(in the rows, 128 means zero)
Rotation paths and how fast each direction turns (degrees each step):
Each turn is a multiple of 5 degrees from 10 to 175, or 0.
Path 1:
[127 134 119 119 129 131 135 127 132 113 151]
[122 147 122 126 139 139 122 124 141 129 135]
[115 120 118 129 144 135 123 127 136 114 134]
[127 128 112 122 135 124 129 129 136 131 152]
[123 140 131 135 139 127 112 122 139 127 143]
[126 125 113 128 137 123 119 124 143 110 130]
[124 124 116 119 133 122 119 128 146 140 139]
[120 124 139 129 132 122 112 123 140 121 144]
[133 133 119 119 123 119 123 123 146 111 134]
[120 130 127 115 130 132 117 125 151 135 126]
[116 114 136 117 128 129 121 126 138 115 140]
Directions:
[130 128 135 129 124 124 129 128 123 129 142] | 100
Path 2:
[133 131 133 116 122 115 107 128 133 138 124]
[132 132 138 110 123 125 141 136 142 123 134]
[136 126 131 115 127 114 120 124 128 121 108]
[118 122 145 119 129 132 137 141 140 127 120]
[127 109 133 121 131 108 122 123 125 123 124]
[117 126 138 129 122 119 126 141 146 140 127]
[136 121 128 119 120 105 138 129 124 128 131]
[125 133 127 130 113 121 127 141 142 128 110]
[127 115 128 116 125 122 145 139 116 127 121]
[116 114 125 134 115 124 117 134 134 119 116]
[118 116 126 118 127 123 131 145 121 141 135]
Directions:
[133 126 133 128 123 126 123 122 118 133 124] | 170
[127 128 136 125 127 134 137 133 125 136 132] | 155
Path 3:
[111 116 130 131 134 140 114 123 136 118 126]
[123 127 128 109 139 128 117 137 138 126 142]
[119 140 113 133 126 123 129 137 127 125 149]
[118 136 120 145 133 125 134 130 144 116 121]
[118 130 139 122 127 116 124 143 141 126 114]
[113 134 129 122 120 137 128 149 115 132 125]
[120 146 118 121 137 144 138 124 126 127 121]
[132 151 126 118 120 121 123 118 140 131 121]
[131 141 133 138 113 129 109 131 120 119 122]
[122 126 127 127 142 133 115 125 114 114 115]
[125 123 110 107 131 122 116 124 128 129 126]
Directions:
[122 122 134 129 128 129 132 126 134 125 139] | 20
[128 134 135 126 127 135 121 118 125 130 129] | 40
[129 126 124 137 127 141 129 130 129 124 126] | 125
Path 4:
[120 127 147 136 134 137 118 128 132 130 142]
[140 126 130 132 116 118 112 139 135 119 130]
[115 129 124 122 138 111 124 123 126 112 137]
[126 115 135 140 123 133 119 107 127 127 133]
[144 124 122 126 134 117 118 123 141 126 114]
[120 117 129 116 142 126 128 124 112 120 119]
[137 109 125 130 127 147 134 121 133 126 132]
[137 123 137 128 143 121 135 140 141 132 120]
[127 122 129 135 131 130 134 142 108 115 127]
[135 129 128 135 124 133 147 121 139 115 140]
[133 129 139 140 130 108 138 128 125 139 125]
Directions:
[135 124 116 132 122 131 125 130 128 127 130] | 145
[128 123 130 123 132 136 130 140 130 130 130] | 45
Path 5:
[122 142 130 127 139 130 141 135 121 147 125]
[128 137 124 114 129 138 144 139 142 127 134]
[123 151 132 120 121 124 131 118 136 129 140]
[115 138 131 110 135 119 139 123 119 128 120]
[139 143 139 116 126 133 139 142 122 129 122]
[120 145 130 130 127 119 136 145 136 136 139]
[120 132 122 113 121 118 147 127 133 119 135]
[137 139 147 116 125 116 136 120 122 127 133]
[121 132 137 114 135 116 128 147 118 136 131]
[133 132 122 122 113 127 144 144 121 132 138]
[129 131 134 127 128 116 145 123 134 138 148]
Directions:
[130 129 130 129 130 130 125 137 118 133 120] | 85
[126 130 123 126 132 140 126 122 129 135 128] | 20
Path 6:
[115 133 132 126 138 130 124 147 124 122 135]
[123 136 122 128 131 144 111 125 138 120 132]
[121 108 123 129 132 125 113 137 131 122 125]
[117 127 128 123 133 131 120 138 122 131 150]
[115 135 121 133 146 135 117 126 130 122 125]
[127 125 127 121 128 129 112 144 130 112 126]
[117 122 126 129 125 140 112 132 131 137 139]
[115 120 123 134 148 128 127 133 131 119 135]
[126 136 122 117 133 128 109 132 122 117 136]
[115 126 128 132 130 138 110 138 130 133 119]
[121 119 127 129 133 136 126 140 138 116 143]
Directions:
[122 131 133 133 130 135 136 132 130 133 133] | 115
[136 128 130 136 135 130 120 133 127 129 132] | 0
[126 131 124 131 128 133 122 117 128 137 126] | 145
Path 7:
[127 123 132 134 125 140 111 149 127 117 125]
[131 142 130 130 126 134 126 138 110 144 117]
[115 113 117 136 135 122 135 134 123 142 119]
[137 116 132 117 145 115 117 135 126 129 123]
[136 143 110 133 129 111 120 135 123 121 130]
[122 123 120 138 117 132 112 132 133 120 111]
[139 130 122 119 132 146 125 131 118 133 111]
[116 126 116 130 140 133 138 147 117 128 131]
[127 121 142 130 132 117 117 150 128 135 124]
[140 134 119 136 128 113 119 125 115 144 124]
[117 118 110 130 133 118 122 122 129 121 111]
Directions:
[121 130 126 128 124 124 135 133 138 128 122] | 130
[129 124 130 129 132 114 128 124 128 134 130] | 60
[132 131 117 133 127 128 135 128 127 132 135] | 140
[128 122 125 119 139 130 134 129 129 124 130] | 90
Path 8:
[112 118 127 136 139 128 134 123 125 137 111]
[137 121 122 145 135 132 132 136 114 142 125]
[124 126 110 124 147 123 127 124 117 136 120]
[135 112 122 131 130 129 131 132 127 137 104]
[146 123 111 129 142 124 134 132 129 140 131]
[122 116 120 122 145 123 132 122 140 136 116]
[136 112 128 144 134 130 141 134 136 140 125]
[122 127 120 134 152 125 135 123 127 141 136]
[114 113 128 139 138 131 131 127 125 137 112]
[136 124 118 144 137 129 137 134 113 140 127]
[123 125 115 123 146 124 123 123 118 138 115]
Directions:
[129 133 119 128 129 125 137 128 124 124 136] | 140
[121 131 129 135 128 131 126 128 115 128 127] | 45
[139 135 133 131 129 129 128 129 126 136 132] | 135
Path 9:
[126 130 110 117 131 105 124 124 136 126 129]
[137 120 137 127 108 121 113 129 115 127 130]
[120 136 135 125 133 129 110 134 142 130 110]
[124 117 134 123 120 132 145 138 125 112 116]
[127 145 121 119 135 139 133 144 118 139 128]
[110 134 139 142 126 119 140 126 123 127 141]
[128 129 120 111 131 114 135 112 129 142 127]
[132 115 132 141 108 128 121 127 125 145 130]
[126 138 122 127 123 129 122 128 156 128 118]
[136 118 119 130 116 120 135 145 124 112 124]
[131 153 127 121 128 129 115 138 117 127 128]
Directions:
[137 126 125 124 125 132 126 132 118 134 129] | 125
[124 127 131 122 130 131 120 134 124 119 125] | 45
